Here is a table of points, one per row:
[-56 -45 -67  63 -44  73  -2  27 -82 -27  31 -26 -18 -16  70  17 -79 -17
  -5 -14   2   7 -49  -4  40 -11  30  31   2 -50  56  -1  63 -45  21 -72
   1   2  -8   1 -58  53  -8]
[ -31   36   18    4   23 -105    0  -11   41  -32   30   17  -70  -59
   13    4  -25   26  -36  -39  -22   15   57    9  -30    9  -29   97
  -15  -74  -59  -37   64  -15  -48    3   29  -25  -23   -6   -4    0
  -38]
[ 55  -1 -16  -3  -8  -3  30 -20  14  25  15  -5  27  26  26  15 -42  41
  22   7  -1  33  -9  -3  -6   6  -6  -1  55 -34 -25 -15 -12  17 -17 -27
  11  21   7 -11  21   6 -17]
[ 15 -41  33  43  50  31   7 -15  32   7 -17  29  53  37  14  44  29  24
   2 -24 -30  11  18  -1  -3 -64  31  22   4 -24 -23  21   8 -19  24  13
  -3   3 -29  -1  -8  16  -2]
[-16  29  23 -35  55  23 -33   6  -7  53  38  18 -40  27 -11 -52  -6 -28
  -4  43 -14  28 -10 -10   2  33  -9   3  50 -59   9 -47  14  79  83   6
 -49 -40 -13 -50  -8  46  50]
[ 20 -14 -20  -8 -11   0  96 -31  27 -22  81 -11   0 -35  -6   5  81 -12
 -86  -3 -25  64 -26   3   8  28  17  -1   8  57  15 -69 -42 -40  21 -67
  27  -1 -24 -46 -12 -17  41]
[  0  43 -33  -3 -23  70 -23 -33 -29 -16  -2  19 -61  31 -47 -40  15  25
 -32  -1  21 -36  44 -24 -37 -24  47 -19   2  14 -38  13   6 -29  38 -19
  11 -59  18  13   3 -39 -51]
[ 57 -39   5   9   8  -1  12   0  35 -18 -16  38   3 -27  -9 -35  19 -38
 -34   9  10 -33 -51  12 -20   5  28 -11 -12   8 -50 -15   9 -56   3 -24
 -12 -12 -43 -34 -38  11  35]
[ 26  13   8   5  -1  -2  39  48  20  34  12 -29   4  21   7 -13  54  53
  18   8 -12 -56 -34 -60   1   0 -13  51  23  -2  29  10  27 -11 -30   9
 -37  -7  45  -6 -15  -3 -27]
[-10  53 -10  26   3  89 -24 -40 -12  -7  -5  -1  51 -46   1 -20 -11  33
  29   7 -12 -16   8 -35 -68  44  43 -27  23   1 -20 -50   0 -22  17  31
  29 -14 -35  -3  30  -5 -53]
[-18   9  23  34 -30 -56   3   1  19  21  30 -12  27  -6  12   7 -53 -14
  38  58  18   9  -7  46  30 -21  57   0 -48   6   3  -1  -4  21  32  21
  33 -68  31  18   4 -71  24]
[ 65 -40  34  -7 -47   4  16  42 -32 -28  25  32 -20  -8  10 -41  46  58
  44  -1  27   5   2 -16  10  44  -2 -27 -67  -2 -13 -16  29 -27  42   0
  14  -9 -40  14  36   4  28]
[  6 -17  20 -19  22  31 -29   6  24  49 -25   5 -21   4  -1  17 -39  28
 -19  21  -2  22 -23 -23   4 -15  -5  10 -13   2 -26   7   0 -36  -9 -19
 -29  29  -4  25 -12 -28  32]
[ 25 -15  32 -21 -33  11 -50 -24  -9 -37  -8   8 -32 -38  10   2  20 -17
  -1 -45  60 -45 -26  72  34 -39  70  41  62   5  31 -42  36  35  17  10
 -10 100  61 -36  70 -53   6]
[  17  -43  -27    0  -11  -34  -52   26   -6  -71  -23  -84   37   31
 -104   54  -36   23  -29  -62  -43   51  -23  -44   31   32    5  -14
    3   21  -38  -14   53   23   22   57  -13  -33   40  -38   13   12
    9]
[ -6  16  22   2  26  34  11  36  22  -8  -2   7  13  -8   2  22  -6 -22
   6 -10 -25 -42 -21  28  21  35  10  -4  -1  11 -25   5 -19   9 -42 -43
  -5 -52  28  11   2  -8  13]
[ 35 -15 -16 -94   6  32 -17 -67   5 -19 -37 -36  -7  13  67  20   0 -28
 -27  36  43  17   1 -10  16 -18   1  91 -67  55   0 -22  -8  15 -37  41
   3 -68   0  28  55  93 -11]
[-22 -15  55 -34  -5 -33  11   7  29  62  -7  -2 -79 -24 -26  36 -20   7
  -1 -29  11  13 -18  39 -39  49  47 -15  38  20  67  54 -13 -47  31  49
  46 -13 -13  33 -30  39 -26]
[-18  41  54 -37 -36  19   9 -43  -3  10   8 -31  59 -63 -49  -8 -21  24
   0  -6  37 -14  20  -5  35 -25 -42 -49  -2   2  34  35  34 -12 -12 -48
 -27 -40 -60 -38   1  -5 -49]
[ 53  66  62  13 -84  67 -11 -16   5 -50  63  48 -15  36   0 -10 -32 -31
   0 -15 -35  31   0   0   7 -28 -44  30  14  35  26  12   5  13 -55  88
  32  34 -10  -6 -95 -13  45]
[-46 -20   6  23  19  11  -7  33  14   5  37  21  28 -21  -2 -12  10  52
 -49  32  29  -3  15 -18 -14 -32  24 -20 -15  21 -13   1  10  31 -46  15
 -18  20  12  34  10  37  36]
[ 35  35  -8  35   4 -26  17 -47 -14  28 -43 -22 -35  19  30   5 -32  52
  -8   2  41 -23  -3  -7  17  48  -8  -7  31  10 -15  -1   0 -11 -28 -16
 -26  -7  32  -5 -20 -25  61]
[-24   9  18  20 -17  15  34   8   9 -17 -38 -14  -7  17   9  10   5  -2
  -4 -44 -23  -7  45 -18 -43  41  26   7 -32 -12  14  29 -10  42  -6 -20
 -54  18  -7   4   7   4  55]
[ 13  66 -21  26 -18 -80  -7   7 -26   3  -8  15  77  12 -12  10 -17 -16
 -17  50 -16 -43 -62   2 -42 -35  56  58 -23   1  32  26 -11  32  20  -6
  35 -26 -51  46  15 -58  44]
[ -7   4 -17 -24 -38  -8  15  46  25   3   2  -8  18  48 -36  18   3  13
 -22  23  11   2  20  65   9  16  41 -20  62   5  -5  -2  15  16 -22  10
 -13  19 -86  52  -1  54 -29]
[ 63  25   7   2  18 -15 -20  10  13  -9  27  -1  -4  21  15  29  -4   3
  35  15 -15  16  48  -2   7 -36  -4 -31   8  35 -22  14  30 -21  37 -68
 -11  10  11  54   2  23  -6]
[ -9  27  -3   6  17 -18 -36  -2 -27  34 -29 -21  -3  22   8 -48   8  30
  28  -1 -63  21  -9  53  53  -5   6  12 -42  33 -34  34 -14 -24 -16 -15
   3  53 -62 -55   5  22 -10]
[ -6  16 -32  25 -21 -21  31 -53   5   8  37  -1 -22  -7  22  75  13 -36
  22   4   4 -44 -19 -24  37   4  -9 -37 -30 -58 -20  26 -49 -25   9  79
 -26   6  -4 -19  48  26   2]
[  8 -11 -24 -30 -57 -13  16   8 -17  66  -9 -17  12 -32  -1  -3   5 -34
   9  27 -46  26 -15 -22 -61 -50   5  36  -6   5   9  36  39  39  40  -1
  13   0  -2  -3  39 -53   8]
[ 25  13 -70 -14  17  17  19  51  65 -47 -76   3 -51 -41  15  10 -44  70
   2  22 -51 -52  27  39 -13 -86 -60 -57 -22   3  80 -58 -53   9  27  29
   6  -4  -9 -44  -1  -9  10]
[  3  33  25  -5  46 -24 -29 -18 -66 -15  23 -11 -14 -49   4 -35  -2  45
  -9  -7 -26  21  -5 -18  36 -35  47 -21  -6  23  15  84 -61  24 -33 -19
 -10   3  -7 -78  -9  13 -40]
[  41  -27    1    5   39   49   53   55 -113  -23    5   66   14   15
  -35  -23  -26   25  -42   27   34   16   37   55    0   66  -56   33
  -29  -22   11   35   -2  -49   24   46    6   -6   11   -1   72  -52
  -32]
[-14 -28 -18   3 -14  -7  -6  35  -3  16  21  41  -6 -18   6 -19  -9  -1
  29   6 -28  -7 -16  -5  23 -23 -10  -1  31  39 -79 -16 -25   9  -6   5
 -15 -21  32  18 -14   9 -31]
[-68   5 -66  -8  -5 -17 -12 -66   8  -5  22  64  -9  20 -33  24  34   4
  30  20 -30  -5   4   3   3   8  -4 -37 -35  -1  30   4  29 -16 -21  10
 -35  24 -14  21  35  15  27]
[-21 -53   9  23 -23   5  36 -28  19  57 -10  12  18   0   5 -41 -52  25
 -22 -24 -13  -9   3   9  -9  -7 -14  -4  16  35 -22  -1   2  16 -25   3
 -18  13  11  12  20   5   5]
[-84  -2  28 -56  10 -40 -10  49  25 -62  -6   1  26  78 105 -48 -14 -41
  -1  -2  10   5  11 -62  -8 -14 -20 -35  87  15  -5  35   6 -77  -8   6
  48 -12 -14 -41  68 -49  46]
[ 15   8 -40   6 -14 -13 -21  45  19   4 -29 -12 -30 -16 -62  16  22 -13
  -3 -18  36  27 -28   0  25  28  13   0  54 -22  15  42 -35  -3 -18  25
  62  -2 -15  37   0  38   3]
[-10  15   8  -5  11  34  -7  14 -16  -3 -19  -4   4 -60  37  42  52 -22
  14  19 -28  -9  12  50  16  12 -16   5  39  43 -14  16  73  32   5  14
 -19  -1  12 -11   6 -16  16]
[ 30 -11 -13 -10  -6 -54  18  -9 -16  27 -13  36  43   9  -6   7 -12 -29
  15   8  36  -2  69   6 -25   0  24   3  10 -12  25   2   2 -43 -15   8
 -33 -11  89 -75 -59  33  19]
[  2 -50   3  11  33  -9  -8   4  11  29   3  32 -15  15 -31  53 -27 -43
  -6  41   9 -83  72 -92  57  52  -5  14 -16  62   8 -25  13  59  16 -28
  91  67 -40 -43 -27 -25 -27]
[ -7  22  33  53  48  19 -27 -19  26  24  17   7  17  -5 -35 -74   1 -34
  -9 -13  18  -1  10 -10  43  -7 -63  38  41 -32  37 -31  -9  12  88  -6
 -19 -35  -6  23  25  42  34]
[-27 -53  51 -61  25  -2  51 -50 -70 -47  -1 -90   5  -7 -45 -31  13   8
  34  61 -50 -64  29  22 -13 -27 -18   5  29 -63 -37 -18 -29 -17  -4  -1
  57  48  35  67 -53  21  54]
[ 13  -1 -16  27  52 -18 -34  -1  -2  -7   0 -56   1   7 -40 -18 -13 -46
   4  -8  38  20 -46   6 -49  -1 -32 -38 -24  31  15 -18  49 -21 -34  22
   0  28  17   3  -2   3  -7]
[  24  -53    0   26   36  -12  -46   15  -48   50   21  -37  -44   19
  -15   13   37  -47   41  -60  -14   30   28   12  -30  -27   -1  -26
   18  -13   58  -56  -13   -3 -105   21    2  -65  -60   32    9  -42
    2]
These points spread out most along one direction. How far along it is each point below, from 0 to 99? The average is 50, and the first point in the table lies past the average. One standard deviation of the points above along it is 16.
[-59  -8 -17 -34  16 -29  -8  26 -42 -25   8   1   5   9  18  45   7  32
  58 -46  90  -4 -30  10 -48 -19 -58  33   5  47 -41 -32 -69  26  59   1
 -55   5 -42  -3 -79 -34 -25] 50
[-36   0 -18 -15 -10  25  -4   8   3  20 -19  19   1  -4 -28  46   9  23
   5 -19  31  21 -15 -12  17 -35 -44  23   5 -15 -44   7 -28   2  -9 -30
  -5   3  -4   8   1 -23  37] 49
[-24 -30  90  82 -76 -29 -63 -17 -27 -13 -55   7 -22  38  24  37  60 -10
 -51  71 -10  10 -29  14 -50  15 -71 -24   4  -9  19 -27 -42   9  -3 -48
  11  -6  48 -23  22  37 -51] 50
[ 25   0   3  -2  26  27  10  19  28 -10   7   9  15 -12  14  12  -8   1
  22 -10  32  19  -6   3 -50  -8  -9 -28 -16 -32 -31  40  11  57 -22 -43
  47  14  15 -13   8  32  19] 51
[  8 -18 -13 -12   1 -13  40 -38  39 -53  28  -3 -44  25 -23   0 -36 -68
  32  -3 -26 -30 -34 -12 -20  25  -3   9 -30 -11  22  40 -39  21 -15 -13
 -76  16  -6  11  56   3 -47] 43
[  3   4 -28  57   7 -19  53  -1  -7  -9 -50 -15  -6 -31  18 -30  20 -32
   8 -13  13  43  32 -19   5  -7  -6 -13  27  33 -12  30  12  24  10  23
  -6  17   2  46  -9  15  -3] 45
[-26   8 -17  21   7  12  41   5   7  31  33 -21 -11  67   1 -17  20  28
  15 -45  26 -24 -19  34  -7  -5 -14  13 -37   5  14  21  25   8  10 -17
  55  -9  81 -47  -7  24  -5] 54
[ 28  23 -24 -23 -18  -5 -48  26  -4  54  58 -49  25 -13  77  25  14 -41
 -97 -53 -19 -60  21  11   4  10 -30 -62 -48 -51 -28  19 -39  -9  26  39
 -20  42  14  39  -8  -6 -18] 46
[-14 -14 -18  12  37  18 -25  -2  61 -23  11 -20  12   4  18   3  20  13
   8  66   0  59  11   7   3  38  12  15  -6 -10  22   9  -6 -13  -4   3
 -35  38  27  23 -30 -52 -23] 50
[-23  56  45 -18  31 -20  91  21 -38   5 -91  38  -7  22  13  -2  14 -51
 -21 -17   3  45 -46 -30  48 -31  39 -67 -38 -38   3 -80  39  20  -9  11
   4  34  24  47 -14 -14 -64] 48
[  0 -61 -52 -56  12 -23 -53 -76  33 -44 -20  68  43   7  26 -41  31  14
   3 -33 -35   7 -29   9  31  62 -16 -15 -11 -19  61  25  11  36  -8 -22
   5 -26  26  55 -40 -31 -27] 47
[-12  19 -11   1 -50  38 -26 -10  17   3 -28 -49  -1 -16 -24 -74  16   3
  14  10  41   4  41 -11  18   7  42   0 -39 -39 -14  11 -30 -13 -10  -2
   2 -15 -15 -63 -31 -40 -48] 63
[-13  30   5 -20 -17  -3 -20  44   3  23 -12  22  41 -29 -12   4 -18  -8
  48 -37 -10   8  24 -12 -13  21   1  38 -18  14   4 -39 -55 -39 -10 -31
  -3  28  60   2   9  32  13] 49
